In the data rows, 128 means zero.
Some points, each followed by its number:
  137  110  144  113  111  111  112  106  103  110  099  100  105  141  107  098  136  133  106  104  106  102  104  105  106  107  105  106  105  106  105  105 0
  147  169  108  129  136  132  165  120  135  135  137  136  141  136  126  134  126  132  130  129  133  110  135  112  133  133  131  131  127  130  127  128 1
  091  100  146  101  095  092  097  128  092  089  095  142  087  087  093  096  095  089  136  095  097  091  095  094  096  096  093  088  093  095  095  095 2
  116  040  128  120  069  105  053  101  075  128  081  080  128  076  094  078  092  086  088  128  082  092  083  128  085  128  084  083  086  082  128  128 3
  090  081  107  110  086  108  087  107  092  128  095  091  101  089  098  090  094  094  091  096  128  128  094  096  095  095  097  128  099  099  100  097 4
  103  041  049  105  045  062  041  051  047  048  046  041  044  128  042  042  128  045  047  048  047  046  044  044  045  046  046  043  043  043  043  045 5
  144  199  172  132  180  162  128  174  128  180  188  186  187  186  187  187  187  128  185  186  186  185  183  184  182  183  184  185  189  189  190  189 6
  131  144  157  126  145  128  143  123  127  133  132  146  128  144  138  143  139  135  141  137  144  135  140  139  136  139  128  138  136  138  136  136 7
  147  148  156  133  155  137  148  136  140  154  149  157  145  153  144  143  140  128  144  140  143  140  145  147  128  146  144  147  128  128  142  141 8
  145  135  138  133  145  135  141  137  127  142  126  143  128  144  140  141  139  138  142  140  128  140  139  139  128  129  138  138  137  136  136  137 9
  111  131  144  133  128  131  137  132  136  134  124  122  120  118  121  118  129  122  129  131  130  128  127  125  134  119  119  123  127  126  125  124 10
  141  195  128  134  179  162  128  174  183  177  185  182  185  184  183  185  186  188  189  187  128  185  183  185  182  128  183  183  185  185  185  184 11
  139  157  169  130  156  128  154  131  137  147  146  158  136  153  144  150  142  136  145  142  149  128  146  145  128  128  141  146  141  143  143  142 12
  133  156  145  128  130  134  138  133  119  134  145  138  125  143  145  147  150  144  141  142  119  142  142  142  144  141  143  120  142  142  140  143 13
  128  188  154  132  128  147  128  140  163  128  159  159  147  157  152  128  152  153  128  153  158  152  156  157  155  157  154  157  154  154  153  153 14
  120  128  085  126  098  128  093  127  121  113  128  099  120  103  114  103  111  128  109  116  110  120  128  110  107  107  128  111  114  111  111  109 15
  141  104  139  137  152  156  128  165  155  113  151  151  155  157  117  158  160  159  155  116  166  165  153  155  154  155  156  156  159  158  169  157 16
  066  064  075  092  066  105  064  083  073  128  071  094  074  093  074  074  075  077  076  077  073  074  072  073  107  073  108  071  072  073  071  073 17
  147  122  116  136  124  133  109  128  125  131  127  120  131  124  127  123  123  126  126  129  128  128  126  125  126  123  125  124  124  126  127  125 18
  135  150  140  131  129  127  125  122  130  135  131  128  133  136  133  135  126  128  131  132  134  133  134  134  135  135  134  135  134  133  131  132 19
  128  203  177  149  181  159  200  158  128  128  169  170  162  128  160  174  163  170  168  166  128  128  169  163  169  167  128  171  166  128  167  170 20
  126  125  146  133  161  146  180  164  161  166  154  149  156  166  159  128  145  139  169  162  168  162  164  140  161  166  162  165  152  164  163  162 21
  122  111  113  128  111  121  111  122  116  128  114  110  120  112  117  115  120  122  120  123  119  128  118  117  116  115  118  116  119  118  120  119 22
  128  077  091  128  128  085  077  128  085  086  084  081  083  081  084  128  082  082  079  080  079  079  080  081  079  080  080  078  081  081  082  128 23
  089  111  112  107  112  121  114  126  095  151  115  116  116  115  095  095  118  120  120  098  118  119  117  116  150  116  128  114  094  116  115  115 24
  128  157  165  121  161  128  128  133  143  128  151  128  128  163  148  128  128  128  153  145  154  148  155  128  154  153  146  152  149  128  151  153 25
  139  135  169  137  136  155  176  162  169  169  173  135  171  176  173  132  131  129  172  173  174  171  173  134  174  174  173  169  175  176  174  173 26
  130  182  174  132  177  149  174  160  166  165  165  179  131  128  165  164  166  164  170  163  172  164  168  169  128  171  164  170  162  169  162  166 27
  062  045  061  083  044  071  128  067  051  062  058  055  128  052  128  053  128  057  055  056  055  057  058  059  057  056  128  056  056  055  054  051 28
  125  086  084  134  100  133  094  132  128  111  108  090  116  098  110  103  128  121  128  116  105  116  107  107  106  106  113  109  115  112  116  113 29
  104  113  133  121  128  141  131  145  148  131  113  131  133  112  132  130  132  131  147  132  112  132  133  111  130  111  133  133  134  149  109  108 30
  164  192  160  128  173  128  173  144  161  148  128  128  157  161  157  160  160  160  160  161  160  160  159  158  157  128  158  159  160  160  159  158 31
  142  202  128  135  181  163  200  177  193  184  190  192  189  191  188  191  187  190  189  128  128  128  190  188  191  189  191  192  192  192  191  191 32
  116  114  110  131  126  122  109  125  114  113  109  106  126  106  110  107  113  113  111  113  125  115  110  112  110  111  113  110  113  110  110  111 33
  128  169  164  131  146  128  166  136  151  152  153  160  131  154  142  151  144  143  134  146  136  147  154  150  152  143  147  151  148  149  148  128 34
  131  174  185  142  192  128  188  174  177  177  169  178  164  173  166  170  136  171  173  170  175  170  172  171  167  172  172  175  172  174  134  171 35
  163  194  128  151  203  186  128  128  200  199  197  196  196  194  196  194  128  196  198  199  199  200  197  197  128  199  201  200  196  195  198  197 36
  124  130  121  135  116  127  128  122  122  128  123  117  125  121  125  128  124  128  122  128  124  126  126  123  124  121  128  128  123  124  124  122 37
  095  071  112  111  128  112  103  123  111  112  108  105  113  103  109  105  109  110  106  109  105  107  104  107  109  112  115  128  112  109  109  108 38
  120  061  075  131  111  123  068  110  091  114  095  085  115  103  101  090  096  108  114  095  114  096  091  093  093  107  096  093  095  093  095  094 39
  122  080  092  128  129  118  084  113  128  107  105  100  112  101  113  103  108  107  105  109  104  128  104  108  104  106  108  106  109  106  108  105 40
  154  194  156  138  176  159  144  167  143  174  179  177  177  177  178  178  178  140  178  178  178  178  176  177  175  163  176  175  180  179  181  180 41
  128  078  058  136  077  118  067  109  100  090  101  078  105  085  128  093  097  099  089  099  088  099  091  096  128  093  128  091  094  090  128  091 42
  143  128  128  139  184  128  201  170  185  173  176  182  128  182  172  177  128  177  175  177  180  128  180  174  176  177  177  179  177  176  173  174 43
  136  136  140  126  161  138  165  142  145  149  146  157  144  144  150  138  150  131  135  147  152  146  143  135  149  151  148  151  151  134  144  151 44
  145  142  128  135  087  120  086  102  110  128  130  108  132  114  120  128  105  128  104  114  128  114  110  111  113  108  114  128  110  109  128  113 45
  104  102  128  116  113  115  111  114  105  133  110  115  113  112  114  110  111  108  104  110  134  132  112  114  113  113  113  128  114  115  114  112 46
  060  074  128  086  072  080  072  128  128  080  079  078  081  077  082  078  079  080  076  081  079  079  079  077  078  079  078  080  079  078  079  077 47
  140  166  163  136  128  124  164  143  150  149  145  156  144  153  148  145  149  148  151  149  153  146  149  148  148  147  147  145  145  145  147  150 48
  122  135  153  121  138  127  138  132  133  140  137  140  131  146  136  143  132  132  139  132  139  131  138  139  140  143  138  143  139  139  134  134 49
  151  171  172  130  191  157  197  178  189  128  186  186  184  163  181  183  182  184  149  184  184  184  151  184  183  181  183  148  182  184  182  181 50
  119  128  111  128  128  128  128  135  127  121  116  128  128  113  118  115  120  122  119  120  117  120  119  128  119  120  120  119  121  121  122  120 51
  122  070  079  137  088  116  070  113  128  128  090  076  104  085  100  089  098  102  090  096  086  128  128  091  091  091  099  092  095  092  094  093 52
  133  136  141  128  139  126  136  127  129  136  133  138  130  138  133  137  135  128  139  128  137  132  133  131  130  134  128  135  134  128  135  134 53
  116  123  128  127  179  133  166  154  143  155  132  161  135  151  140  128  154  146  155  144  154  145  149  147  144  151  144  150  128  148  146  145 54
  128  151  143  134  134  139  135  145  138  155  136  137  137  135  136  133  136  134  110  134  134  136  135  137  111  136  137  135  135  135  134  153 55
  128  128  054  091  128  048  043  048  044  044  041  039  041  039  041  041  044  046  128  046  128  046  046  044  044  043  046  046  047  046  044  128 56
  152  177  175  130  175  128  178  158  163  165  167  174  161  170  167  159  167  164  135  165  170  168  162  137  170  169  167  166  159  167  167  172 57
  128  137  157  123  146  123  148  126  128  137  132  148  129  142  136  128  136  129  134  128  139  131  135  137  135  137  134  125  126  139  137  133 58
  084  078  082  101  080  127  078  091  087  124  082  121  088  123  088  086  089  090  086  088  085  086  085  084  085  087  092  086  086  085  084  087 59
  119  128  114  127  105  121  110  128  112  108  117  128  117  109  128  115  114  118  115  120  117  117  113  112  115  116  119  118  118  116  115  116 60
  123  175  160  135  180  149  189  160  176  167  165  173  166  175  167  175  172  173  174  172  177  175  176  168  174  128  172  173  172  171  172  134 61
  139  155  138  132  121  139  150  135  141  140  138  134  139  138  126  142  126  141  137  140  139  127  142  139  140  138  143  144  140  140  140  139 62
  120  088  093  129  105  129  104  131  118  110  128  095  128  101  111  104  115  120  113  117  109  116  109  111  128  109  114  110  112  111  128  128 63
  152  149  170  144  184  156  145  165  183  140  166  181  178  183  141  187  187  187  183  141  179  177  179  180  180  180  180  182  183  183  182  181 64
  128  108  108  124  128  128  113  123  120  117  118  110  119  111  128  116  128  118  114  116  110  114  112  114  115  114  116  113  115  114  114  115 65
Which three points above are nearest to each new point? Their numbers follow each, nearest first.
  160  170  160  136  162  131  166  156  160  158  166  165  166  167  165  162  162  163  132  164  165  167  162  133  166  166  165  159  159  164  165  168 57 31 21
  107  072  077  125  076  112  073  104  089  094  123  082  097  084  096  089  094  095  119  096  117  096  101  094  095  093  095  092  094  118  104  094 39 4 42
  143  187  172  133  156  149  185  138  173  154  169  161  163  171  139  170  165  155  152  150  166  161  168  164  155  166  165  142  140  169  167  142 57 31 48
  095  082  095  101  081  078  084  079  131  081  075  073  075  080  079  082  132  129  081  079  081  079  079  079  079  077  077  134  080  081  081  079 47 59 4
  128  202  170  138  182  159  198  168  184  179  174  167  139  144  169  178  170  173  176  172  181  174  176  174  142  177  178  164  175  178  175  175 27 35 61
  176  194  178  159  199  186  195  187  195  191  191  128  188  193  193  194  194  192  191  193  189  189  188  188  191  128  190  189  190  128  193  128 61 41 11
  132  145  128  128  120  128  124  120  123  128  134  135  128  132  133  132  127  124  128  128  130  130  126  128  128  128  129  129  131  131  132  130 19 53 37
  113  116  128  118  181  131  181  149  139  128  127  163  128  156  140  154  154  138  154  138  155  142  148  147  148  155  144  151  142  128  141  142 54 44 7
  169  194  160  151  180  157  184  154  173  159  164  163  160  165  160  165  165  165  128  164  163  128  169  166  166  166  166  128  168  167  167  166 57 31 27
  143  128  164  136  179  152  186  160  173  128  171  175  167  173  164  171  164  169  169  167  173  167  171  169  168  169  168  169  168  166  163  128 61 57 21
  122  065  078  130  084  114  128  128  094  128  128  078  108  085  103  085  128  100  091  098  089  102  128  096  091  092  096  091  093  088  095  089 52 39 29
  127  128  144  127  140  125  139  131  134  139  131  140  130  139  136  138  135  130  128  128  133  128  131  128  128  130  132  136  134  128  128  128 53 49 58
  149  202  168  135  176  145  128  128  173  128  167  173  159  175  153  171  159  128  165  161  170  163  128  162  164  163  162  166  163  128  164  167 14 57 31
  122  132  142  128  134  124  137  128  128  128  129  128  129  136  128  136  130  128  132  129  133  128  131  130  130  132  127  130  129  128  127  127 53 19 10
  162  150  128  150  078  127  075  128  107  095  117  085  128  095  110  097  128  109  095  128  128  110  104  102  101  094  104  099  107  102  107  107 45 15 33
  102  053  093  128  075  105  068  100  082  128  086  128  092  082  087  084  088  089  087  088  084  086  085  085  084  083  084  085  086  086  086  086 59 17 39
  128  121  138  128  138  129  136  133  129  132  126  134  129  132  130  133  135  132  134  129  128  128  128  128  128  130  129  132  132  133  131  130 53 19 58
  146  199  161  133  171  142  184  141  171  157  160  128  147  162  146  163  153  162  159  128  164  157  165  159  164  161  161  160  156  161  156  160 31 57 48
  113  107  119  130  112  128  112  144  123  143  116  108  123  142  117  113  121  124  105  122  142  123  116  117  103  116  121  116  119  118  118  117 22 46 37
  094  125  174  117  159  112  150  131  130  128  117  142  120  141  127  128  139  133  138  127  138  128  128  132  132  135  128  128  133  136  135  132 58 49 7
  119  200  184  140  128  149  190  149  166  150  157  164  128  166  151  166  156  162  162  159  167  159  128  160  163  161  160  160  155  160  157  159 48 34 27
  083  085  128  106  093  107  097  109  104  106  105  102  105  101  103  101  103  128  104  107  106  105  105  128  103  103  104  104  105  106  106  107 38 46 4
  123  071  074  110  095  140  096  078  093  089  091  073  089  089  088  092  088  091  089  091  093  092  093  089  090  089  074  091  143  143  089  090 39 59 52
  131  134  150  127  143  130  134  130  131  135  127  143  128  129  137  140  134  129  135  129  137  132  134  135  136  136  133  136  133  136  136  136 53 49 7
  165  196  168  149  190  165  128  164  128  169  128  172  169  172  170  174  172  177  176  176  175  172  170  169  169  170  171  171  174  128  172  172 41 57 31
  128  127  140  128  138  124  128  124  128  128  129  138  128  128  133  137  128  132  135  130  132  128  128  132  128  133  128  132  131  132  133  132 53 19 58
  130  151  155  128  143  127  144  125  128  133  136  145  132  145  128  146  139  135  141  137  145  136  140  139  128  137  128  136  136  136  135  137 7 49 53
  114  156  143  115  109  127  111  136  128  130  129  130  130  132  128  145  130  133  133  131  133  130  116  132  144  133  132  133  132  145  143  133 19 53 49
  070  063  065  090  045  061  049  062  057  128  052  051  128  051  054  051  054  056  055  056  054  053  051  128  053  054  054  054  052  050  052  052 17 28 5
  145  154  128  139  186  141  202  170  165  157  179  184  146  183  156  178  143  175  175  175  180  145  181  177  178  178  177  160  176  177  173  175 43 35 61
  106  041  076  118  128  087  044  076  066  128  067  058  071  062  067  064  065  068  068  068  065  064  128  063  065  065  068  128  063  128  062  063 17 23 59
  142  151  151  131  158  137  171  167  171  170  167  166  167  165  166  164  167  164  168  162  164  165  165  167  166  163  168  168  168  169  168  130 61 57 21
  104  074  086  123  079  110  073  128  095  128  087  072  100  128  091  084  097  101  092  099  128  099  088  089  090  087  094  088  093  090  091  089 39 4 59
  148  108  103  132  082  122  106  112  090  094  093  088  122  090  096  091  092  091  115  090  087  093  091  093  092  091  093  091  093  090  090  102 39 52 40
  148  176  157  131  167  128  178  139  160  128  165  169  128  166  154  166  152  152  158  128  128  151  159  155  156  153  150  158  156  159  155  155 34 48 12
  111  184  170  129  163  128  183  157  171  158  166  128  128  128  154  128  155  160  159  161  165  160  166  161  163  160  160  160  158  161  158  161 27 48 21
  128  202  173  138  186  162  200  177  186  186  180  189  128  128  177  184  179  180  184  179  188  180  181  181  128  183  184  184  181  185  181  179 27 35 61
  140  153  126  136  125  126  122  113  131  128  140  135  137  128  137  134  124  128  127  131  129  131  134  131  128  126  127  130  132  132  133  133 19 53 18
  143  198  168  135  128  156  128  128  177  169  170  128  164  173  159  170  164  167  169  128  171  128  172  169  128  171  167  167  128  166  166  169 14 48 31
  170  189  168  145  182  165  181  174  174  172  163  172  174  164  176  175  139  180  179  128  178  178  176  174  166  174  175  175  173  175  175  177 35 41 64
  139  122  081  136  075  125  081  111  113  099  118  088  128  098  112  106  106  117  104  117  128  113  105  104  106  128  109  101  106  128  108  111 15 29 63
  142  192  128  129  128  137  187  135  168  159  160  166  128  167  145  164  153  160  162  157  164  153  161  154  156  154  151  154  152  158  155  157 48 34 31
  166  202  128  149  178  155  186  128  179  163  128  166  128  167  161  166  163  165  165  164  128  165  168  169  171  169  169  128  169  128  173  173 31 57 27
  134  118  079  131  080  128  078  107  115  128  124  100  128  108  117  108  109  128  106  114  102  113  107  108  108  105  114  107  112  109  112  111 15 29 63
  134  148  115  135  119  143  124  135  144  152  149  136  128  139  140  137  116  150  137  141  135  141  138  137  137  134  140  137  141  139  139  138 62 19 9
  100  152  164  121  103  121  143  141  130  120  124  151  105  129  120  128  124  128  150  126  131  124  105  125  127  127  125  126  122  126  124  125 10 53 58
  128  182  161  133  169  142  179  137  128  157  166  170  150  168  151  166  150  151  156  128  128  147  158  128  160  159  128  160  154  157  151  128 34 48 12
  128  142  128  125  142  128  144  121  128  136  137  150  128  128  128  128  139  134  128  133  138  131  136  128  137  140  137  141  139  139  128  133 53 19 58
  156  198  162  128  171  141  179  128  128  144  128  128  147  164  149  167  128  161  160  154  158  128  156  149  156  156  128  158  152  158  158  128 31 34 48
  111  042  072  116  061  085  048  081  064  075  069  065  078  065  078  067  097  068  066  069  063  073  098  072  070  068  071  098  072  070  072  070 17 47 59
  134  153  157  129  137  127  138  126  131  137  140  149  135  148  133  146  139  135  142  138  139  137  141  140  134  139  131  138  137  138  138  134 7 49 53
  124  179  171  133  176  160  185  170  173  173  172  166  174  177  175  176  174  135  175  174  175  174  174  174  175  175  175  136  174  175  177  176 41 61 35
  132  053  078  126  083  109  055  099  075  087  083  080  095  082  099  083  094  087  088  091  084  093  085  090  086  087  091  128  128  128  090  090 39 42 4
  155  148  088  144  078  118  078  128  128  099  121  093  128  102  112  103  101  114  102  116  103  110  107  104  108  103  110  103  109  107  109  111 15 45 29
  157  132  068  132  070  128  128  091  085  083  098  071  096  077  128  079  082  089  081  092  085  091  088  088  086  083  087  128  086  084  085  082 42 52 39
  128  190  174  136  179  155  193  170  178  175  171  180  136  140  167  174  170  172  175  170  178  161  173  162  128  174  174  175  171  174  170  161 27 35 61
  127  109  110  131  155  125  109  133  121  132  125  111  117  129  116  130  136  126  116  124  115  125  141  130  129  128  129  131  126  140  139  138 18 37 51
  130  130  144  122  134  122  136  125  129  134  128  138  127  133  129  135  129  124  128  126  133  129  130  130  128  128  126  129  124  131  133  129 53 19 58
  072  045  062  090  043  052  040  052  045  051  047  049  128  128  051  047  047  045  045  046  044  046  128  043  045  046  051  050  128  049  043  043 5 17 28
  128  204  183  142  194  169  204  180  191  186  184  128  178  192  181  189  186  184  128  128  185  128  186  184  187  189  185  188  184  186  185  185 32 50 35
  136  131  101  134  097  127  100  116  122  133  129  110  124  115  121  115  115  122  117  125  117  123  119  119  115  117  120  116  115  116  120  121 22 60 15
  143  146  134  133  126  125  120  116  123  128  126  132  128  132  131  128  127  128  129  128  129  128  130  131  131  120  129  127  133  128  128  130 19 53 18
  125  127  123  124  120  116  128  111  117  118  121  125  125  128  127  125  121  122  117  118  119  119  123  123  124  123  122  124  128  123  123  122 37 51 22
  074  047  046  128  046  049  043  047  045  045  043  041  042  128  044  043  044  040  039  038  039  128  043  045  045  046  045  045  128  044  044  045 5 17 28
  140  124  101  127  096  127  091  122  111  109  128  110  112  101  108  100  105  116  103  108  104  110  115  104  103  103  117  106  107  107  107  106 15 33 60
  134  201  174  130  178  128  191  170  180  173  182  180  182  182  181  183  182  182  181  180  181  186  185  188  191  188  188  187  184  185  128  187 35 41 50
  126  064  065  132  128  120  067  113  094  128  099  086  128  089  107  092  099  096  128  097  128  099  092  096  096  095  098  094  098  095  097  096 39 40 52
  135  169  128  125  137  126  138  165  135  133  133  131  164  133  135  166  097  139  137  098  166  137  135  165  135  133  135  134  132  135  135  166 62 55 19
  157  168  152  137  166  145  168  128  160  155  156  161  144  164  152  161  149  151  155  128  128  150  159  156  158  155  154  160  155  128  128  128 34 8 48
  125  141  129  129  111  117  117  118  113  114  111  118  113  115  115  128  116  130  118  117  118  113  115  116  114  131  113  110  111  128  114  116 60 22 37
  146  160  137  135  121  126  124  115  127  134  128  128  135  134  133  131  125  125  127  132  134  135  134  133  134  131  132  131  132  132  132  134 19 53 62
  107  109  128  128  163  133  168  148  139  146  128  153  127  128  138  149  146  137  148  133  146  128  140  142  144  147  139  144  136  142  141  141 54 44 49
  099  065  098  123  082  119  077  105  090  092  102  088  095  128  094  090  093  128  092  095  093  094  091  090  090  128  095  093  093  094  093  094 39 59 4
  105  108  115  122  128  124  125  125  123  117  116  115  116  113  122  119  128  118  115  115  114  115  115  115  118  119  117  116  116  117  116  116 65 22 51
  140  148  161  130  156  133  152  135  139  152  147  159  141  153  138  146  142  131  145  138  138  139  145  146  134  140  143  147  134  135  137  141 8 12 7
  093  083  098  118  126  100  120  112  107  106  094  099  128  138  101  097  108  104  110  103  109  098  105  134  136  113  139  112  110  110  108  099 38 33 24
  138  096  065  143  083  128  082  129  122  110  113  086  124  095  114  099  128  118  108  121  128  121  110  109  109  105  112  106  111  108  113  111 29 15 63
  096  106  128  128  172  129  163  147  142  141  122  128  128  143  132  128  144  139  148  137  146  128  140  138  141  151  145  150  146  146  142  128 54 49 44
  115  125  179  139  181  154  189  159  168  164  164  173  161  171  137  138  155  158  137  162  128  163  167  163  167  168  165  167  136  163  162  156 21 57 54
  136  201  177  133  183  139  175  177  187  184  185  169  181  190  180  187  184  185  164  148  186  184  128  185  186  185  163  165  183  166  186  188 50 41 57
  114  070  050  117  072  083  053  076  073  066  073  057  072  061  075  065  075  071  065  124  067  073  069  067  120  063  072  062  121  066  068  068 17 47 23
  080  040  041  128  041  048  040  128  043  042  045  042  044  040  039  039  041  041  042  042  041  043  044  045  043  042  040  038  041  042  044  043 5 56 28
  080  052  070  129  060  091  049  091  065  073  070  065  078  065  077  084  073  072  070  072  068  073  070  074  114  086  075  072  116  073  073  072 17 47 59
  106  143  126  119  106  127  105  121  132  128  128  129  121  127  125  109  125  127  111  127  129  126  127  128  145  127  144  127  125  126  125  125 37 10 51
  134  112  074  142  087  133  081  118  124  111  128  097  127  103  115  103  108  122  109  128  106  119  112  111  113  111  117  109  115  108  128  112 15 63 29
  113  056  128  131  128  115  066  113  095  088  091  080  101  083  097  088  095  095  088  128  087  096  089  093  091  094  096  091  096  090  091  089 39 40 52
  131  133  130  128  138  124  134  126  125  128  123  133  125  133  130  134  133  128  133  129  132  129  131  133  133  133  130  129  127  128  130  131 53 19 58
  128  159  191  138  176  155  181  169  172  177  164  175  161  172  167  128  172  167  171  167  174  174  174  172  168  166  166  167  165  168  128  170 35 57 27
  174  187  160  159  190  180  188  180  171  183  183  141  181  184  184  185  185  183  169  184  181  181  166  181  183  128  182  181  182  143  184  143 61 41 11
  147  198  173  138  190  169  202  179  189  128  189  191  128  190  193  191  191  193  128  191  190  128  193  193  190  190  128  188  190  128  190  190 50 20 57
  174  182  128  145  170  128  166  151  157  159  156  159  158  155  155  128  156  128  156  157  154  154  155  156  157  128  160  160  162  160  159  157 31 48 44
  162  178  107  143  139  143  165  113  144  136  116  135  116  137  149  136  133  151  133  151  109  135  137  137  156  136  137  110  138  112  140  141 1 13 9
  140  128  061  109  108  077  054  068  065  063  066  055  072  071  064  059  060  066  115  076  116  068  065  064  064  062  067  064  066  063  063  117 56 23 17
  117  096  091  115  094  097  095  093  076  095  093  091  090  145  089  089  144  091  093  094  094  075  092  092  093  094  094  093  074  089  073  090 59 39 0
  174  187  168  155  182  168  177  168  174  171  128  172  176  172  172  171  172  176  176  128  173  172  172  175  176  173  173  173  173  175  178  177 64 41 57
  101  052  089  124  071  103  066  095  081  084  080  076  084  128  082  077  080  082  082  084  083  081  128  078  079  080  081  084  084  085  085  128 59 23 39
  064  086  090  101  083  103  092  104  099  098  096  092  128  095  096  096  095  128  096  096  128  094  093  093  128  095  097  097  128  097  097  094 4 38 39
  129  168  174  129  171  140  175  145  154  141  159  170  153  165  149  149  160  153  158  154  163  158  162  164  164  164  159  162  158  159  159  158 57 48 27
  143  180  173  133  180  155  188  163  167  135  167  182  133  179  176  177  174  172  135  172  176  133  170  170  176  175  134  173  173  136  174  175 57 20 27
  119  046  079  128  128  128  061  100  080  128  128  074  092  076  092  078  087  084  128  128  079  089  081  086  084  080  084  081  087  085  087  084 39 52 59
  128  186  149  142  180  158  178  159  163  165  167  173  161  167  162  168  167  166  164  167  136  165  134  135  169  168  166  167  166  163  164  170 57 27 61
  130  122  135  124  134  123  128  128  125  130  128  128  129  136  134  128  130  126  128  125  129  127  131  128  128  134  131  131  131  131  131  133 53 19 37
  138  170  159  131  171  127  178  161  165  164  164  171  125  128  170  171  172  129  172  170  170  168  164  164  167  168  168  166  164  166  168  172 27 57 21
  087  098  101  100  090  127  092  091  090  131  091  135  091  128  093  094  093  092  092  093  092  089  091  091  093  094  095  093  092  089  089  093 59 4 2
  140  078  081  133  091  121  091  106  114  115  091  081  100  087  097  090  109  099  091  094  087  115  115  092  092  093  109  093  094  092  093  092 52 39 40
  125  128  172  132  177  161  128  171  182  128  128  187  179  128  128  184  128  182  180  177  178  175  182  182  184  185  184  128  185  185  181  178 64 50 16
  124  069  077  135  082  125  128  126  103  128  091  073  111  083  128  085  128  104  095  104  090  106  093  097  094  096  102  128  099  091  095  128 29 52 63
  128  197  176  136  181  163  198  178  187  182  128  188  186  189  187  188  187  185  183  182  183  183  186  128  186  187  186  185  183  184  128  185 35 61 57
  069  069  077  100  064  086  060  078  066  128  065  066  070  128  070  067  069  067  066  066  067  070  070  070  067  068  070  070  072  070  072  128 17 59 47
  129  165  155  132  157  137  163  134  129  149  155  158  143  156  145  155  144  144  146  128  130  140  149  131  151  150  130  151  147  149  144  130 34 12 8
  093  126  128  125  167  128  158  146  146  149  131  128  130  149  137  145  152  145  155  128  150  143  148  148  145  149  140  145  128  143  144  142 54 49 44
  141  191  128  128  172  139  186  135  167  159  163  168  148  168  147  163  151  157  157  155  164  128  166  128  161  161  157  159  153  158  154  128 34 48 57
  137  153  132  128  119  129  126  122  127  126  138  130  131  130  131  128  127  127  123  127  125  127  129  130  128  128  129  127  129  130  132  131 19 37 53
  104  053  090  130  078  121  072  108  089  094  090  086  095  115  092  088  090  128  103  094  092  093  091  091  091  117  094  093  104  093  093  092 39 59 52
  098  068  089  119  083  107  082  128  094  095  092  088  097  088  095  090  101  124  095  098  092  096  091  090  118  090  099  090  094  093  094  094 39 42 52
  156  181  164  143  133  128  175  155  166  161  164  165  159  166  162  163  161  160  162  161  163  162  163  161  162  159  160  161  159  161  160  160 57 48 31
  140  152  128  133  118  125  121  117  121  120  134  125  126  117  125  124  119  123  121  126  124  123  123  122  124  124  127  126  133  118  122  124 37 18 19
  153  175  150  141  147  141  148  135  148  149  147  147  150  150  148  148  142  144  145  148  151  151  150  131  132  148  149  148  149  149  149  150 48 8 12
  136  149  141  129  160  138  158  146  142  146  136  149  138  147  144  148  150  145  134  146  149  146  131  148  132  148  146  145  144  145  146  147 44 8 12
  165  197  178  150  128  175  128  183  188  188  186  128  185  188  190  187  188  188  186  187  185  128  185  185  184  186  185  184  184  185  186  187 41 6 11
  114  096  080  094  097  047  042  047  044  043  042  040  042  071  041  072  042  044  097  046  098  046  046  074  044  074  045  044  044  043  043  097 56 5 17
  093  042  046  100  043  056  040  049  046  047  076  042  044  097  042  042  098  075  045  045  044  044  043  044  044  045  076  043  042  074  042  044 5 28 17
  141  154  131  133  131  133  134  132  144  144  151  142  146  144  129  143  123  141  138  144  140  144  142  142  143  145  147  144  127  141  140  141 62 19 49
  128  203  191  153  206  128  208  193  203  193  192  192  184  185  178  184  128  190  189  191  194  188  192  189  188  187  189  189  187  190  128  187 35 50 61
  143  128  180  142  192  172  128  185  194  128  187  193  189  198  128  199  198  198  193  128  188  186  190  190  191  192  193  194  195  194  193  192 64 50 41
  163  196  171  128  196  174  197  177  188  128  185  184  181  183  179  182  180  183  128  181  181  180  128  180  179  178  181  128  181  182  180  178 50 57 41
  149  193  167  133  182  163  186  147  179  170  172  152  171  128  174  151  150  178  177  175  175  173  150  150  152  175  176  151  174  151  172  173 27 57 35
  106  125  164  120  153  118  146  131  130  130  121  141  123  138  129  131  139  134  137  129  137  129  129  132  132  134  130  131  134  136  134  131 58 49 7
  128  133  126  130  114  121  116  118  128  120  124  123  127  125  128  127  125  123  122  123  121  122  119  121  121  121  120  119  121  120  123  124 37 18 51
  127  127  128  128  141  133  144  128  134  134  128  135  126  133  131  133  132  128  133  128  134  129  133  133  128  134  129  134  134  135  135  135 53 19 58
  128  124  128  129  150  127  141  133  124  129  116  134  120  132  130  135  139  130  138  131  137  132  132  135  134  136  131  130  127  128  131  133 53 9 58
  124  200  128  151  186  164  207  169  193  169  128  178  170  179  128  175  163  173  171  172  178  172  178  171  176  173  174  179  174  179  175  176 61 35 64
  159  188  171  132  181  128  187  172  179  174  180  178  180  176  178  177  178  179  128  181  180  183  181  128  180  179  179  176  177  178  179  183 57 50 35
  121  121  152  128  134  120  158  135  123  123  116  122  116  124  119  107  124  110  144  123  125  122  123  121  120  110  111  121  122  123  140  123 10 51 37
  133  097  086  124  076  126  128  104  094  088  086  077  108  083  091  083  090  094  128  092  112  093  114  086  085  085  089  085  089  087  088  088 39 52 4
  101  049  086  119  068  128  061  094  077  083  081  128  086  078  083  078  081  081  128  085  081  082  082  082  081  079  078  077  128  081  082  081 59 39 17
  127  117  143  127  143  128  138  135  132  136  126  137  129  135  131  135  138  135  137  130  128  130  128  128  128  131  129  133  134  135  132  131 53 58 9
  146  197  169  130  175  128  181  157  170  166  173  173  128  173  173  173  173  173  128  174  174  174  175  173  170  170  172  174  177  178  176  175 57 27 35
  150  173  154  128  127  148  167  148  158  148  151  150  149  151  126  153  128  151  149  148  151  127  154  153  153  152  152  153  155  152  152  152 48 34 62
  128  195  168  131  128  152  190  128  175  171  171  128  164  174  161  172  170  172  174  168  174  128  172  128  167  169  168  172  170  128  169  169 57 31 48
  123  061  077  133  086  114  067  105  089  093  114  082  107  082  096  086  095  094  106  097  088  093  112  089  089  113  094  091  093  111  112  111 39 52 42
  142  157  146  132  131  128  132  119  128  132  128  128  135  140  136  137  126  127  130  132  136  135  136  136  137  130  131  130  136  137  136  136 19 53 7
